Rotation paths and how fast each direction turns (deg/step)
Each turn is a multiple of 5 degrees from 10 to 175, or 0.
Each row of a path follows its step; steps can be skipped.
path 1
step 4: [ -4 -42  12  10  23 -12  64 -11 -22   9  17  19  -6  20  27  24  -9 -28
  13  -6  17   0  14 -14  47  13  19 -24 -60  -7  -8  15  -8   4   1   8
  11]
step 5: [ -5   1 -13  46  -1  -6  -4   7  27   4   3  32   2 -27 -15  -8 -48  24
  -2  11   3 -27  -5 -21 -47   5  53  23 -38   9 -44  11  -9  -1  -7 -20
   3]
step 6: [ 19   9 -42   3 -28  -2   1  54   6   9 -22  16  32   7  11  10  13   0
  24  -6 -34  -7 -11   2   7 -19 -13   7  13  28  -5  11  56  18 -58 -22
  -1]
step 8: [ 21 -25   3  21   1  19 -14  11  29 -16 -10   5 -14   1  19  -9 -14  -9
   7  25  23  25  27 -78 -30  51  19  30  -7   3  -5  -9  -8 -26  19 -17
   9]
step 9: [ -6   4 -18  12   3  -9  11  40 -41  -7   4 -21 -30   6  -7  22 -10 -27
  49  32 -34   4  -6 -24  -8 -16  -9  -2 -25 -20 -16   0  45  44 -10 -30
  23]
step 11: [ -1   1 -36  25  -3  -6 -13 -12  41 -22 -62  13   6  35  61  -8  -1   9
 -12  -2 -16   8  21 -30 -40  -9  -8  23  13  21  22  -4 -20  -7  -4   8
 -11]
step 12: [ -3   3  20 -22  36   0  25  -5 -25   8 -50  28 -37  -8  11   4  24  -5
  15  53  -2  11  -4 -15  12  -6 -44  14 -10   0   3  -6  33  -2 -20   2
  52]
step 13: [-32 -46 -13 -13  61 -17   5  28  -7  15  28 -21 -22   6   1  -6 -20  -1
  11 -13  40  -4  12  -8   5  20  23  11 -29 -25 -25 -14  -5 -34 -39  17
  -4]
step 14: [-26 -10 -32  36   1 -13  11 -19  36   4 -33  -4  20  31  -4  28  -8  16
  34   6 -23  -5 -20  -5 -35 -13  23  22 -14 -13 -24 -29   0   3   7 -43
 -50]
step 15: [  5  40 -24 -18  26  28  25  -5 -35  11 -47  47  34  -4  24  16  13   1
  12  17 -37  -9  -4  29  18  34  17  -1  -8   3   9  22  31  11 -20   6
   1]
Speeds:
[ -2 -13   2  -5  -5   9  -4  -3 -10  -1   6  15   7   8   3  -1  -8  -6
  -1  11  -5   9  -9   1  -2  -9  -5  16  13 -11  -3   8  -2  10  -7  -4
  -3] : 125
[-11   0  -5   8 -10   2  11 -14  13  -4  -2  -7   2   4  -6 -14   5  -3
  -8  15   6   9   2  -3 -14   2  17   4   1   8   5   1  -2   2  -2  -4
  -2] : 120
[  6  -6   2 -16   4   7  -3 -10  -1   0   0   0  -7  -2 -12  -3 -11  -4
   0 -10  -2  -9   9  -1 -17   3   5  -1  -5  -1   3  18  -9 -14 -10   2
  -3] : 130
[ -6   4   9   9   9  -4  -3  -6 -10  -9   5  -9   2  -2   3   1  -3   1
 -23  -4   4   0  -2  -8  10   9  -6   9  -7   7  -8   5  -5   2 -12  -3
 -15] : 125
[  3   4   1 -11  -3 -12   5  -5  10   5  -5   3  -1 -13  10   9   2  -9
   1   8   8   8   1  -7   1   8 -11   6   5   1   8  15   1   1   7  18
  -9] : 85
path 2
step 0: [ -2  27 -20  17   0  24   4  28  -8   3  -7 -36   3  -7   4  10 -35  -7
   3 -24  16  49  11  18 -21 -13 -34 -23   6 -25  32  31  11  14  11  -3
  26]
step 1: [ 12  -9   5  11  -4 -38  -2  23   0  16 -20  10   3  19  11  20 -53   7
  -9 -25 -42  -8 -11  15  19   4   2 -42   1   8  12 -16 -32   1 -30  15
 -28]
step 2: [ 15   3   5  -6  -4  16 -55 -32  14  -5   9 -36  13  24  19 -14   0  38
  -5   5  10  15  -2   3  18  -2   1  33 -18  29  -6 -16 -39 -21 -29 -17
   2]
step 7: [-13 -21   7  -8 -15  -4 -19   4  -5  -3   4  15  -6  45 -39  25   5  24
  12  -8  14   9  -5 -28   7 -26  28  30 -22  49 -11 -27  21  12  21  -3
 -23]
step 8: [  0  38 -10 -21  -2  17  13   9   7 -35  -2   5  16  -9 -21 -13   7   7
  -6  -7  29 -24 -34  24  11  22  13  28  35  15 -15   5  23  36   2  -1
  46]
step 9: [ 22   3  24   2 -20   9  44   5  24  36  -8   6 -26  12  -1  21  25 -33
  -2   8 -12   8 -12  27 -27  11  30  -1   2 -14  46  30 -10   9   7  18
  12]
step 10: [-32  26 -20  21   2 -48   3   5  36 -24   7 -20  16  15  29  21  13  -5
   0 -11 -34 -15  18 -12 -12 -15  38  -4 -22 -14   1 -17 -15 -17  14 -19
   0]
step 13: [-21  13  13  -1  23 -12  16  44   4 -20 -15  -1  -4 -12  12   3  32 -35
  14  14  24  41  16  -6  31 -23 -17  27  12 -18   5  12   0  43  14   8
  17]
step 14: [ 16   3  15 -16   8 -51  22  11  18  24   8 -20 -17   1   9  19 -36 -50
   7  13   4 -52   7   3  -1  17 -23 -16  10 -15  -8   7   3 -12 -15   4
  19]
step 16: [-21  16 -38  17  -1  15 -24 -12 -44 -11 -15  22 -42  13 -15  -9   3  -8
  -7 -14  -4   1  10 -16   5 -43 -15 -20   5  19 -35   8   1   8 -15 -37
  20]
Speeds:
[  2   9  -5 -10  -1  -4   9  -3   3   4  12  -5  -6   7   4   9  -5   2
   4  17  -1   8  10   8   3   6   2   9  -1  -7 -18  -6  -7  -9   3  -3
 -15] : 90
[ -3   7   3  16   4   4  -4  11  -8  -7  -7  -2   0 -10   5   6   1  15
   6  16 -12  -3 -11   6   0   1  -1  -2   0  -9  -9 -11   2  10   7   6
   6] : 145
[  1  -8  16   2   8  -9  -6  -6   2   3   4   7  14  -6  10   3  17   3
   5  -2  -6  10   6  -9   1  14  -9  -5   8  -1 -11   7   1  -6   6  -3
   1] : 45
[  3   4  -6 -14  -2  -2 -11  -8 -11   8 -12  -3   4  -7 -10  -2   3  -3
  10  -6  -3   4  16  12  -7  -1  10  -2  10  -2  -5  -2   0  16   8   7
   0] : 85
[ -4   0 -11  -5  12  -6  11  -6  -7 -14  -3  13   9 -12  12   2   2   4
 -13  -4   4   1   6   7   6  10   3   8  -4   1   9  -9  -4   1  -8  12
  -1] : 160
[ -3  -1  -8  13 -13  -3   2 -13   5  -7  -7   8  -5 -12   3   6  -1   0
   2  12  14  -7   5  -6 -16   0   9  -6   8  -4   0  10 -10  -8   2  -3
   2] : 65
[  3   7   2  -8  -2  10   7   4   6 -11  -5 -11   3  -5   4  10   0 -12
 -10  11  -4   1   2   1  10   1  -4 -11  10   9   8  12   9   1  14   7
  -7] : 80
path 3
step 2: [  6  -8   8  37   0 -31 -12 -45 -15  42 -15   9  -5  -9  31 -38  -9  75
 -33 -14  29  24  -1  20   8   6 -18  -8   3  30   5  -6  -7  11  -9  12
   0]
step 3: [ -1   3 -28  21  13  -4 -27   5 -14 -15  15 -26  -5  55 -29   3 -15 -15
 -19  23  27  15 -40   3   3  -4 -17  34  29 -30  30 -20 -51  18 -25  22
  20]
step 4: [-11  -9 -42 -11   3  26  18  32   5  -7  33   7  34 -19  10  15   9  16
  26  -8  11 -11   1   1 -40 -11  43  32  65  12  27  13   7  -6  -7 -36
 -12]
step 5: [ 32   2  18  46 -40  13   1   7  16  -1  -5  -2  38  -6  -6  38 -11 -28
  11  11  16  -8  12  44  18 -31  20 -44   4  21 -59 -11  10 -10   3 -13
 -17]
step 6: [ 49 -11  19  -9   2  -8  -5 -24 -12  35 -23  39   7 -12  -5 -23  22   3
 -17 -56  18  44  39  -4  31 -12  -5 -17 -14 -13  19 -13 -31   7 -34 -14
   5]
step 7: [  3  57 -23   4   2 -11 -12  37  25 -14  16 -13 -34  45  -4   1  -4 -11
 -45  -7  14   0  32 -33 -12  40  -7  17  -1   2   1  -6 -32  43 -19   8
 -12]
step 9: [-40 -15  31  10  -9 -10   3 -13 -21   0   2  28  12 -27  -3  20 -67 -26
  -8   1 -18  -8  -5  30  -3 -39  13  -2 -28  35 -35  -4 -23  13   9 -26
 -37]
step 10: [ 16  -2  29  12  16 -14   9 -21  -1   4 -13  60  10   6  -4   5  53 -15
   2 -42   4  39 -24  44 -12   9 -33  29 -24 -14  -4  22  -7  32  -1  23
   8]
step 12: [-15 -13 -12  21   7  20  36  11 -22   4 -19 -39 -50 -17  -6 -18  12 -30
  14  -5  35 -35   0  -7  29  -9  32  -1  48   9   4  38   0 -15  30  21
 -23]
step 15: [ 17  -5 -30   0  17 -17  15 -16 -12 -35  25   1  45  33 -26  16 -20  16
  -9   5  52 -21 -14 -12  19  63 -11 -20  -5   0  41  -5 -27 -10   5  -2
   9]
Speeds:
[  2   2  -6  -5   4  -3  12  -9  -5   0  -2   1   3 -11  -5 -22  20   4
  -4  -4   3  11   1  -2  -3 -13   2   5  11  -4  -2  10   9   5   9  -3
   1] : 175
[ -1 -11  -4  -1   3  10   9  10   2  11  -4  -5 -13   2   8  -2  11  -6
   2 -13  -1  -6 -10  16   6  -1 -10  -2  -1   1   7   6   3  -1 -13  -7
  11] : 170
[  3  -7  -1 -12   6  -5  -1   5  -7   0  16 -11   4   7  10   7   3  -7
 -10   2   1  -2   9  -6  12   7  -3  16  13   6  -4   5  -4  -2  10   2
  11] : 90
[ -8   4  -3   1   9   3  19  -5   2   0  -4   4  -5 -14  -1   6   6   1
   8   8  -9   1  -8  -7  18  12   1  12 -12   3  -9  -1  -8   1  -1   8
  -5] : 25
[ -7   6   3  -6  16   6   4   4   3   2  -1 -12  12  -4   9  -6 -17   6
 -15  -3   1   4  -5   5   4   7 -10  -7  -4 -12   2   2   3  10   5  -3
  -9] : 55
[  3  -6  -1  12   1  -3  -8 -17 -13  21  -4 -10  -3 -12   1   5  -2 -12
  -8  -8  -6   8   1   2  -3  -2  -5   5  -4   1  -4 -13  -1  -3   5   0
  -3] : 100
